m =
[[-1.02 -2.08  0.52 -2.73 -0.12  0.83  1.13  1.78 -4.74 -2.95 -0.86 -4.64
   1.82]
 [-1.96 -1.75 -2.16 -1.64  0.29 -1.87 -1.88 -1.69  0.29  0.55 -2.52  0.36
  -1.34]
 [-4.60 -4.75 -3.41 -4.33  4.46 -3.08 -2.76 -1.07 -0.26  2.58 -3.42  0.05
   1.05]
 [-5.17 -5.26 -4.09 -4.88  4.46 -3.59 -3.29 -1.62 -0.35  2.56 -4.52 -0.02
   0.43]
 [-4.85 -4.89 -3.71 -4.33  5.04 -3.53 -3.16 -1.47 -0.13  2.98 -3.32  0.19
   0.75]
 [-6.06 -6.20 -4.68 -5.72  5.34 -4.18 -3.80 -1.76 -0.75  2.87 -4.95 -0.37
   0.69]]
Indices start at 1.
row 1 col 1: -1.02
row 4 col 10: 2.56
row 6 col 3: -4.68
row 4 col 12: -0.02
row 5 col 4: -4.33
row 3 col 3: -3.41
row 5 col 2: -4.89
row 5 col 10: 2.98
row 6 col 9: -0.75
row 5 col 5: 5.04
row 5 col 13: 0.75
row 2 col 12: 0.36
row 6 col 11: -4.95
row 5 col 3: -3.71
row 1 col 10: -2.95
row 6 col 10: 2.87
row 6 col 8: -1.76
row 2 col 13: -1.34
row 2 col 2: -1.75
row 3 col 5: 4.46
row 4 col 2: -5.26
row 3 col 1: -4.60
row 2 col 4: -1.64
row 3 col 10: 2.58
row 5 col 1: -4.85
row 1 col 2: -2.08
row 4 col 13: 0.43
row 6 col 4: -5.72
row 6 col 1: -6.06
row 2 col 9: 0.29

A =
[[-6.74  6.86  6.77 -0.40  0.55  2.42 -2.35 -0.45 -4.40 -0.08 -0.69 -1.61
  -4.90  2.38]
 [-0.93  4.55  3.92  0.82  1.49  1.58  0.87  3.37 -0.92 -2.43 -2.50 -1.42
   1.76  0.64]]
Rows and columns are counted from 1.
(1, 1) => -6.74
(2, 13) => 1.76
(2, 6) => 1.58
(1, 9) => -4.40
(1, 5) => 0.55
(2, 2) => 4.55
(1, 7) => -2.35
(1, 12) => -1.61
(1, 6) => 2.42
(2, 11) => -2.50
(1, 3) => 6.77
(2, 14) => 0.64
(1, 13) => -4.90

data =
[[ 148 -443 -765  489  536]
 [  57 -366 -990  428  462]
 [ 265 -157 -890   90 -765]
 [ -32 -159 -975 -155   94]
 [ 644 -674 -174 -283 -200]
 [ -53  110 -621  499  495]
 [ 457  -43 -294 -478 -576]
 [ 528 -103 -249 -403  123]
 [ 298   65 -731  -35  183]
 [ 237 -713 -128   59  583]
 [-126 -106 -771  482   62]
 [ 331 -270  113  442 -511]]
Indices start at 1.
row 1 col 1: 148
row 1 col 5: 536
row 6 col 3: -621
row 12 col 3: 113
row 4 col 2: -159
row 3 col 5: -765
row 8 col 2: -103
row 9 col 5: 183
row 6 col 2: 110
row 9 col 1: 298
row 5 col 5: -200
row 12 col 2: -270
row 5 col 1: 644
row 8 col 4: -403
row 5 col 2: -674
row 2 col 4: 428
row 2 col 1: 57
row 6 col 1: -53
row 4 col 3: -975
row 11 col 1: -126
row 3 col 1: 265
row 1 col 3: -765
row 12 col 5: -511

M =
[[-0.01  0.00  0.08  0.02 -0.07 -0.07  0.12 -0.09 -0.05  0.01 -0.01  0.13
  -0.06  0.12 -0.04 -0.02]
 [ 0.04  0.02  0.08  0.14  0.24  0.06  0.18  0.16 -0.03  0.10 -0.01  0.01
   0.06 -0.21  0.08  0.06]
 [-0.08 -0.03 -0.11 -0.09  0.06 -0.03 -0.05  0.18  0.02  0.05 -0.07 -0.19
   0.10  0.20 -0.06  0.00]
 [-0.03 -0.05 -0.14 -0.08 -0.01 -0.07 -0.09  0.10  0.06  0.00 -0.09 -0.17
   0.12  0.20 -0.07 -0.03]
 [ 0.02 -0.17 -0.14 -0.14 -0.11  0.03 -0.19 -0.09 -0.03 -0.12 -0.07 -0.20
   0.04  0.13  0.01 -0.05]
 [ 0.00  0.02  0.07  0.14  0.24  0.05  0.19  0.17 -0.02  0.10  0.01  0.03
   0.07 -0.21  0.07  0.06]]
Indices start at 1.
(1, 1) => -0.01
(4, 5) => -0.01
(6, 13) => 0.07
(4, 10) => 0.00
(4, 12) => -0.17
(4, 4) => -0.08
(2, 12) => 0.01
(3, 9) => 0.02
(1, 7) => 0.12
(1, 4) => 0.02
(3, 4) => -0.09
(3, 11) => -0.07
(5, 14) => 0.13
(4, 6) => -0.07
(4, 8) => 0.10
(1, 3) => 0.08
(3, 1) => -0.08
(3, 8) => 0.18
(1, 16) => -0.02
(4, 13) => 0.12
(6, 4) => 0.14
(4, 9) => 0.06
(3, 13) => 0.10
(2, 7) => 0.18
(6, 9) => -0.02
(1, 9) => -0.05
(4, 14) => 0.20
(4, 11) => -0.09
(5, 13) => 0.04
(2, 10) => 0.10
(6, 2) => 0.02
(3, 10) => 0.05
(6, 12) => 0.03
(1, 14) => 0.12
(6, 6) => 0.05

X =
[[-0.82  0.16 -1.35 -1.10 -0.51 -1.57 -3.83  4.41  4.31]
 [-0.58 -0.86  0.84 -2.50 -1.62 -1.95 -2.88  3.15  2.96]
 [ 3.40 -0.02  5.08 -1.04 -0.71  4.42  1.10  1.33 -2.50]
 [-1.10  1.27 -0.33 -2.25  0.18  0.86  2.26  0.29 -5.90]]
Indices start at 1.
(1, 1)	-0.82
(1, 8)	4.41
(3, 7)	1.10
(3, 5)	-0.71
(2, 1)	-0.58
(1, 9)	4.31
(3, 1)	3.40
(3, 2)	-0.02
(3, 6)	4.42
(3, 8)	1.33
(3, 4)	-1.04
(4, 7)	2.26
(4, 8)	0.29
(3, 3)	5.08
(1, 2)	0.16
(4, 6)	0.86
(2, 2)	-0.86
(4, 3)	-0.33
(2, 6)	-1.95
(1, 4)	-1.10
(4, 2)	1.27
(4, 4)	-2.25
